In the data rows, the value 500 means zero.
Every row has a hidden score. How much higher is the second row's score than the first row's in each pair? 20 means about the same, 40 much higher and 0 much lower. The score is a weighted sum of the row's numbers plus the product of two more (or one squared), each taken from its middle value.
[724, 549, 660, 343, 360, 286, 484, 467, 688, 493]
[531, 711, 679, 414, 522, 566, 469, 176, 391, 502]: 20
[487, 518, 355, 497, 736, 472, 588, 272, 435, 706]
[538, 703, 603, 453, 206, 305, 566, 612, 425, 563]: 34
[477, 368, 505, 660, 428, 581, 626, 224, 372, 635]
[495, 465, 335, 680, 612, 507, 343, 444, 512, 660]: 16
[361, 538, 314, 541, 582, 557, 434, 364, 628, 823]
[334, 531, 316, 521, 710, 627, 444, 346, 603, 699]: 9
[443, 444, 247, 582, 628, 602, 423, 493, 629, 643]
[383, 630, 311, 429, 668, 480, 472, 401, 612, 804]: 25
[731, 507, 559, 530, 550, 473, 231, 523, 190, 645]
[548, 262, 369, 577, 764, 555, 368, 393, 528, 680]: 18
[461, 346, 363, 603, 670, 728, 288, 508, 431, 619]
[508, 284, 395, 600, 622, 728, 239, 529, 510, 607]: 23
[510, 292, 351, 656, 647, 618, 344, 523, 404, 642]
[608, 277, 385, 598, 705, 562, 274, 508, 458, 648]: 21
[558, 397, 603, 538, 468, 479, 179, 730, 423, 580]
[391, 362, 361, 605, 586, 774, 291, 549, 538, 583]: 17
[451, 420, 584, 589, 488, 567, 163, 667, 400, 614]
[521, 432, 615, 538, 360, 486, 254, 783, 338, 585]: 21
[485, 572, 493, 544, 477, 635, 114, 628, 558, 566]
[552, 349, 448, 623, 463, 689, 254, 699, 311, 544]: 1
[354, 501, 542, 456, 358, 381, 392, 778, 422, 815]
[490, 536, 583, 381, 429, 405, 306, 754, 314, 798]: 15
[497, 591, 661, 352, 424, 320, 403, 744, 339, 638]
[495, 661, 601, 450, 445, 335, 301, 674, 293, 731]: 27
[321, 292, 386, 579, 709, 566, 512, 575, 288, 710]
[717, 622, 564, 446, 317, 337, 375, 674, 278, 651]: 37
[640, 729, 459, 583, 498, 413, 218, 477, 454, 608]
[349, 669, 369, 463, 772, 642, 390, 338, 488, 642]: 4
[360, 409, 361, 688, 560, 651, 439, 477, 336, 671]
[421, 704, 486, 664, 421, 560, 472, 295, 264, 644]: 24
[506, 548, 599, 480, 605, 432, 376, 487, 068, 790]
[484, 727, 701, 376, 386, 315, 471, 518, 343, 638]: 26
[338, 608, 311, 623, 626, 607, 502, 514, 324, 558]
[395, 488, 431, 594, 486, 613, 402, 665, 095, 732]: 24
[473, 806, 577, 463, 377, 401, 532, 484, 129, 687]
[285, 429, 364, 582, 621, 622, 533, 340, 472, 772]: 16
[557, 663, 718, 414, 281, 435, 467, 569, 214, 562]
[444, 419, 313, 650, 642, 589, 414, 368, 599, 636]: 16
[458, 580, 289, 539, 685, 500, 491, 359, 482, 731]
[523, 662, 590, 629, 370, 346, 581, 470, 308, 400]: 24
[602, 645, 728, 366, 331, 360, 497, 567, 414, 431]
[421, 424, 330, 656, 533, 601, 547, 420, 739, 392]: 17
[643, 639, 630, 394, 480, 254, 484, 641, 279, 508]
[614, 617, 645, 363, 223, 328, 554, 639, 416, 570]: 30
[373, 427, 400, 609, 624, 443, 355, 771, 455, 553]
[626, 513, 721, 392, 317, 337, 551, 569, 306, 549]: 24
[385, 374, 306, 607, 709, 639, 409, 483, 628, 543]
[478, 573, 451, 691, 393, 293, 499, 439, 599, 602]: 27
[665, 446, 460, 546, 341, 391, 722, 486, 592, 333]
[319, 434, 342, 387, 579, 589, 430, 622, 970, 562]: 32
[382, 641, 615, 265, 480, 302, 552, 507, 583, 755]
[446, 633, 508, 589, 377, 718, 618, 241, 385, 407]: 18
[572, 574, 710, 427, 321, 281, 480, 578, 369, 606]
[410, 249, 368, 645, 557, 554, 656, 484, 617, 433]: 19
[525, 565, 583, 554, 354, 283, 644, 571, 237, 551]
[604, 474, 641, 510, 276, 372, 578, 645, 513, 294]: 25
[546, 397, 479, 471, 345, 377, 790, 643, 437, 452]
[712, 528, 615, 338, 341, 326, 562, 690, 327, 514]: 23
[564, 498, 635, 338, 284, 304, 571, 732, 539, 526]
[431, 271, 387, 641, 502, 530, 637, 679, 412, 419]: 14
[418, 296, 478, 568, 324, 512, 739, 675, 469, 410]
[553, 291, 657, 477, 266, 391, 563, 750, 421, 494]: 23
[521, 558, 728, 310, 300, 427, 551, 653, 364, 503]
[562, 810, 653, 319, 509, 326, 454, 515, 467, 429]: 19
[331, 476, 337, 615, 629, 610, 569, 326, 659, 513]
[431, 647, 762, 326, 441, 401, 512, 505, 358, 539]: 23
[415, 497, 293, 492, 691, 692, 354, 405, 670, 664]
[527, 616, 723, 363, 539, 537, 291, 274, 544, 603]: 22
[445, 366, 360, 521, 726, 798, 442, 340, 585, 475]
[471, 151, 627, 469, 467, 655, 302, 747, 604, 440]: 23
[489, 240, 449, 439, 427, 716, 358, 788, 767, 397]
[642, 488, 671, 401, 485, 408, 274, 736, 374, 476]: 15
[623, 493, 759, 418, 432, 503, 262, 543, 455, 440]
[620, 348, 739, 372, 278, 528, 376, 678, 481, 490]: 20
[453, 153, 507, 449, 505, 790, 385, 772, 487, 440]
[330, 355, 482, 520, 597, 668, 292, 690, 777, 353]: 23
[669, 333, 472, 459, 564, 665, 159, 681, 486, 558]
[438, 256, 331, 602, 622, 738, 416, 541, 642, 457]: 13
[663, 576, 662, 339, 326, 488, 373, 748, 323, 454]
[437, 229, 382, 555, 601, 844, 403, 491, 622, 456]: 15
[594, 456, 372, 499, 598, 743, 261, 606, 647, 336]
[724, 379, 688, 395, 380, 330, 481, 659, 446, 439]: 20
[585, 205, 371, 439, 476, 651, 309, 648, 872, 604]
[623, 387, 417, 582, 583, 787, 334, 382, 599, 337]: 9
[514, 303, 529, 488, 667, 794, 226, 465, 628, 407]
[523, 304, 323, 595, 688, 553, 362, 633, 637, 462]: 13
[498, 624, 444, 596, 383, 399, 373, 758, 623, 363]
[612, 356, 740, 407, 345, 471, 565, 591, 452, 320]: 19
[473, 155, 417, 609, 631, 671, 541, 474, 649, 346]
[454, 500, 760, 380, 458, 329, 493, 619, 491, 435]: 12
[502, 751, 627, 407, 415, 466, 574, 557, 053, 522]
[370, 796, 651, 445, 441, 363, 504, 615, 283, 466]: 22
[124, 525, 608, 518, 637, 453, 512, 405, 649, 558]
[379, 496, 363, 590, 664, 693, 503, 249, 603, 521]: 18
[678, 768, 512, 422, 521, 521, 470, 196, 649, 378]
[605, 596, 470, 566, 670, 578, 479, 241, 535, 279]: 27
[697, 737, 620, 380, 490, 339, 397, 353, 350, 661]
[419, 495, 321, 522, 726, 633, 488, 270, 663, 593]: 15
[610, 766, 586, 363, 503, 253, 383, 517, 420, 671]
[610, 602, 622, 485, 551, 400, 652, 338, 307, 324]: 30
[476, 364, 346, 631, 570, 736, 486, 322, 661, 451]
[664, 632, 701, 361, 330, 407, 528, 517, 215, 542]: 20
[449, 439, 303, 640, 458, 679, 607, 492, 547, 398]
[673, 609, 649, 566, 262, 388, 491, 469, 457, 353]: 27
[727, 391, 640, 440, 429, 295, 568, 615, 264, 503]
[497, 283, 595, 502, 400, 418, 719, 679, 386, 363]: 24
[680, 492, 405, 620, 312, 442, 599, 638, 375, 385]
[740, 539, 664, 414, 333, 316, 529, 586, 351, 449]: 23
[503, 454, 312, 642, 589, 706, 516, 338, 449, 501]
[771, 639, 501, 498, 328, 444, 540, 446, 632, 247]: 25
[620, 361, 420, 706, 438, 447, 589, 477, 499, 375]
[679, 422, 403, 592, 528, 507, 658, 388, 523, 279]: 25
[650, 541, 611, 377, 324, 261, 559, 656, 344, 634]
[714, 438, 495, 533, 427, 295, 588, 572, 654, 300]: 20
[549, 460, 616, 511, 315, 269, 649, 636, 372, 506]
[419, 297, 311, 584, 615, 660, 638, 461, 588, 445]: 19
[487, 309, 307, 532, 688, 638, 622, 488, 595, 379]
[419, 251, 294, 579, 566, 651, 639, 514, 578, 528]: 16
[439, 340, 669, 330, 406, 492, 574, 810, 392, 440]
[594, 481, 697, 345, 284, 364, 556, 688, 383, 522]: 23
[690, 452, 729, 313, 391, 366, 485, 513, 619, 428]
[714, 439, 692, 357, 427, 328, 429, 659, 489, 427]: 17
[626, 493, 713, 328, 327, 371, 516, 674, 396, 480]
[627, 612, 655, 286, 321, 357, 650, 519, 399, 545]: 19
[638, 543, 674, 377, 353, 390, 518, 718, 321, 375]
[310, 434, 333, 585, 656, 646, 539, 426, 730, 425]: 18
[296, 506, 285, 585, 526, 697, 552, 450, 630, 560]
[307, 843, 518, 363, 571, 579, 544, 309, 333, 677]: 18
[555, 601, 736, 316, 382, 351, 453, 594, 364, 593]
[521, 799, 540, 546, 523, 372, 510, 226, 425, 550]: 19
[573, 573, 523, 441, 774, 465, 464, 166, 455, 606]
[376, 627, 506, 615, 645, 460, 479, 197, 583, 532]: 18
[392, 422, 325, 543, 721, 638, 575, 321, 655, 492]
[437, 445, 381, 584, 684, 571, 491, 203, 666, 618]: 22
[363, 483, 304, 579, 697, 584, 603, 393, 553, 502]
[299, 562, 309, 586, 640, 624, 572, 387, 569, 525]: 20
[356, 503, 325, 532, 690, 599, 617, 300, 533, 612]
[497, 611, 644, 475, 360, 192, 508, 554, 528, 619]: 28
[268, 468, 339, 574, 635, 528, 614, 378, 655, 616]
[283, 442, 339, 611, 646, 629, 597, 400, 570, 510]: 21
[596, 646, 706, 377, 250, 389, 445, 628, 365, 539]
[700, 740, 514, 577, 435, 313, 466, 482, 304, 443]: 12
[563, 690, 570, 459, 260, 399, 666, 563, 505, 301]
[547, 560, 639, 485, 336, 254, 549, 582, 275, 671]: 19
[609, 428, 731, 408, 271, 360, 515, 632, 399, 532]
[718, 648, 572, 496, 210, 327, 544, 554, 468, 445]: 24
[484, 543, 284, 549, 660, 659, 538, 347, 628, 423]
[676, 541, 302, 507, 671, 456, 590, 338, 534, 493]: 19
[646, 382, 530, 592, 499, 281, 534, 514, 704, 315]
[691, 288, 434, 547, 297, 441, 712, 591, 484, 454]: 13
[447, 234, 332, 611, 527, 497, 644, 646, 507, 530]
[499, 369, 355, 516, 494, 361, 706, 696, 422, 573]: 18
[560, 396, 389, 550, 465, 310, 646, 728, 468, 479]
[597, 497, 712, 300, 326, 424, 565, 668, 344, 475]: 25
